In the rows, zero is written as 128.
The rows below come in pairs that one turn or mirror swaps. Which row does each named row swap with?
The rows were stretched afterwards, more along some directions than others.
Musid: [149 154 135 121  88 105 137 134 129 119 159 135 165 141 114 153 136 200
 134 151 147 108  97 141 133 171 121 125]
lubat: [130 146 146 158 149 150  98 133 149 107 129 176 125  80 172 112 130 128
 149 114 145 194 127 137 146 109 114 119]
dip: [146 136 124 144 114  86 162 155 120  93 143 133  92 134 134 131  78 153
 102 137 114 164 138 121 114 100  99 132]
Miki: [ 82 104 149  70 165 146 153 124  89 136 144 122  95 101 127  83 120 150
 125 108 105 133 137 145 143 134 118 120]
Fibuz: [139 129 131 139 123  97 127 144 144 109 132 127 113 125 108 119  81 160
 100 147 127 143 136 117 103 129 103 127]
pov: [135 118 131 113 142  96 131 114 135 143 114 131 138 123 128 111 151 137
 155 109 114 124 145 118 102 187 145 132]
bage: [151 132 118 161 113 101 108 145 117  87 108 150 120 117 129 119  99 159
 116 146 135 150 148  96 115 134  92 120]
bizan: [121 127 116 109 114 140 123 107 113 118 159 139 149 119 139 141 140 166
 131 106 148 121  98 184 121 149 126 143]
teb: [105 161 136 107 144 142 150 136 137 120 181 145 136 138 148  95 102 152
 119 113 121 128 133  87 163  89 137 139]
fatek: [138 127 140 105 132 109 126 130 139 135 110 138 136 143 111 101 148 122
 147 128 112  97 158  87 109 186 151 139]
Mudus: [ 78 107 129  87 164 155  82 134  81 115 119 137 114 109 120  91 148 149
 143 104 113 121 156 124 116 140 132 133]
fifu: [114 169 118  60 152  79 124 123 162 101 140 154 162 103 152 120 126 112
 127 103 127 144 137  60  97 134 134 139]
Zasam: [115 168 107  70 138  87 112 143 130  96 113 149 165 124 153 120 130  96
 121 118 109 128 112  55  93 145 129 156]
Gogoz: [ 74 110 132  68 168 149 133 122  90 134 123 126 109 107 107  94 154 148
 147 117 111 109 148 138 138 140 104 112]
fos: [103 161 139 108 146 123 135 144 155 141 170 137 132 141 145  90  93 125
 119 119 133 121 131  72 160  97 149 141]
suvik: [ 80 116 148  78 172 144 127 123  96 127 154 119 105  98 133  93 131 130
 124 119 128 116 149 129 137 155 122 133]
Pep: [153 136  95 112 112 147 136 143  84  92 139 166 142 121 137 121  82 176
 126 129  72 110 128  96 140 126 102 150]
burot: [125 161 149 149 161 162 119 126 138 117 113 167 133  97 145 120 128 124
 140 132 124 166 129 113 144  98 120 120]
Tofaf: [106 147 120 124 130 141 140 166 142 130 157 144 122 134 146 101  73 127
 114 108 112 119 122  97 159  88 142 142]
Vozo: [131 133  82 112 110 136 135 155 105  97 114 167 129 104 111 108  68 159
 138 102  66 108 127 105 117 131  97 139]
Daged: [143 121  97 111 115 122 132 152 104  93 120 164 132 100 120  82  76 165
 145  84  62 114 137 106 137 138  95 129]
bavur: [151 162 130 148  92 119 128 130 144 117 122 163 153 117 128 158 162 142
 145 130 142 134 117 138 139 147  99 112]
lapu: [151 129  89 126 106 155 151 165  92 123 134 134 126 115 121 119  60 165
 133 135  67 111 126 124 132 138 110 140]
ven: [103 154 115 102 148 144 134 146 124 130 167 132 119 145 131 104 104 121
 121 106  92 124 133  94 148  78 153 152]
pafet: [146 160 125 100 111  97 151 112 127 120 150 146 152 104 130 151 164 164
 148 127 132 131 109 156 134 166 106 128]
Rigaf: [132 141 140 115  96 115 136 125 136 131 155 152 148 119 117 143 155 148
 126 148 143  99 122 152 127 159 142 124]
val: [ 94 156 122 135 156 140 132 143 131 125 160 136 125 152 139 106  95 137
 111 127 129 159 134  99 145  61 143 145]
gilup: [103 174 108  84 141  73 101 140 117  88 103 149 159 135 151 126 125 102
 128 117 139 140 111  63  92 130 124 138]
Kezar: [133 153 155 158 135 142 107 120 135  98 119 156 114  93 139 126 135 139
 143 117 128 179 118 131 146 104 108 119]
Ket: [142 134 139 119 103 113 152 118 129  87 149 137 149 114 117 160 181 157
 122 130 124 130 112 172 135 147 106 120]
kune: [127 134 123  98 148 112 150 141 157 154 106 117 127 120 118 110 143 124
 161 125 135 104 148 122 113 174 135 138]
mita: [137 141 135 128  99 129 137 110 131 108 168 137 168 116 113 157 153 177
 130 120 139 111  98 168 127 148 122 134]
vap: [142 153 135 119  90 110 166 133 145 136 169 132 151 114 126 152 131 158
 124 141 147 116 105 160 141 155 128 132]
lodo: [122 155 139 156 154 154 117 134 145  96 133 152 137  92 142 131 122 149
 138 113 126 204 113 149 138 120 102 119]
memep: [142 123 104 126 121  91 124 137 146 130 109 150 138 134 111 120 160 111
 156 113 110  95 161  76 107 183 134 133]
pivo: [142 104 123 168  82 112 110 150 134  70 142 137 118 116 132 123 102 154
 104 140 129 121 129 142 127 117  92 132]
kos: [121 120 139 115 137 119 136 109 144 148 124 117 119 150 125 126 146 124
 148 140 126 113 145  99 105 174 158 140]
kep: [106 167 128 122 145 141 130 147 135 111 178 149 114 140 137 111  88 121
  98 123 121 148 126  96 146  65 147 166]
Nas: [153 148 140 100 102 121 136 138 139 115 160 148 165 127 124 143 133 136
 116 162 154 117 113 143 133 162 126 136]
dibev: [ 78 115 125  88 175 148 113 122 102 106 132 133 103  97  99  99 168 149
 140  95  96 126 158 146 131 127 108 129]
Mup: [117 159 123  83 148  78  95 124 145  78 131 124 174 119 162 119 130 126
 123 133 143 128 128  73 121 158 127 134]
kidis: [115 116 114  94 149 120 112 121 128 125 114 146 126 124 123 104 135 120
 152  93 132  96 165 127 107 163 153 124]
Zes: [ 87 110 133  78 184 145  79 126  88 125 130 134 128  85 125  80 150 148
 136 124 129  94 157 139 138 157 116 129]
gelil: [161 128 108 126  94 135 132 157 107 112 128 157 145 103 119 103  63 175
 137 141  89  84 135 100 140 146 102 129]
nimav: [149 122 134 121  78 105 135 112 121 112 168 128 153 114 109 165 124 163
 115 148 136  97 105 167 133 153 131 124]
kiz: [122 119 145 114 133 115 121 151 150 138 117 148 130 129 116  89 135 116
 151 113 129  87 156 113 113 182 143 128]
sen: [134 123  89 113 118 129 120 157  94 104 107 150 155 108 120  99  71 158
 136 119  81 114 133 102 121 131 114 132]
zok: [ 95 174 125 119 146 150 137 156 147 124 175 152 137 131 141 100  88 146
 122 114 129 119 126 105 159  89 130 142]
Sok: [130 124 110 141 123  77 142 140  92  83 122 136  96 140 136 128  94 149
 118 115 121 169 135 115  94 105  90 134]
fotak: [ 96 163 121 110 157 125 142 137 137 107 183 148 124 136 140 109  75 145
 110  87 113 155 124 102 143  69 132 148]
dag: [125 153 121 174 165 138  92 116 115 101 136 143 124 105 149 150 139 140
 127 121 137 219 134 136 137  92 111 130]
kepil: [129 149 154 157 161 145 119 124 137 108 118 152 138 107 138 122 118 152
 151 120 134 191 127 132 146 100 101 100]
nedud: [117 121 133 105 137 102 145 120 144 140 105 118 110 141 100 110 151 123
 150 121 119 114 156 108 112 191 146 111]
Sido: [120 126 141 112 140 120 152 133 147 126 100 117 129 136 123 122 170 127
 145 134 119 126 133 125 112 194 128 122]
kifam: [ 93 162 130  84 158  90  92 130 138  97 136 142 162 124 160 100 137 123
 120 101 155 140 128  59 115 128 137 141]
kapez: [111 116 151  59 155  99 139 118 105 130 130 121 125 140 122  93 155 165
 158  90 119 103 166 115 122 185 124 116]
gop: [110 163 124  58 145  80  93 115 131  95 139 156 161 113 156 120 142 123
 130 117 138 115 127  68 107 133 133 138]
Pobo: [137 135  89 110 120 134 142 165 109 113 124 144 132  93 128 106  55 143
 131 116  82 119 124 107 120 145 114 155]
Daku: [145 125 108 136 104 136 130 164 120 117 108 147 141 108 109  87  68 161
 133 125  85  90 132  99 145 144 107 118]
lon: [148 114 124 154 116  89 120 145 132 111 125 137 107 116 137 119  76 144
 117 140 132 143 137 113 105 140  98 121]

kune swaps with Nas
kos swaps with nimav
gilup swaps with Sok
pivo swaps with Mup
Rigaf swaps with pov
fifu swaps with Fibuz
Zasam swaps with dip
Musid swaps with memep

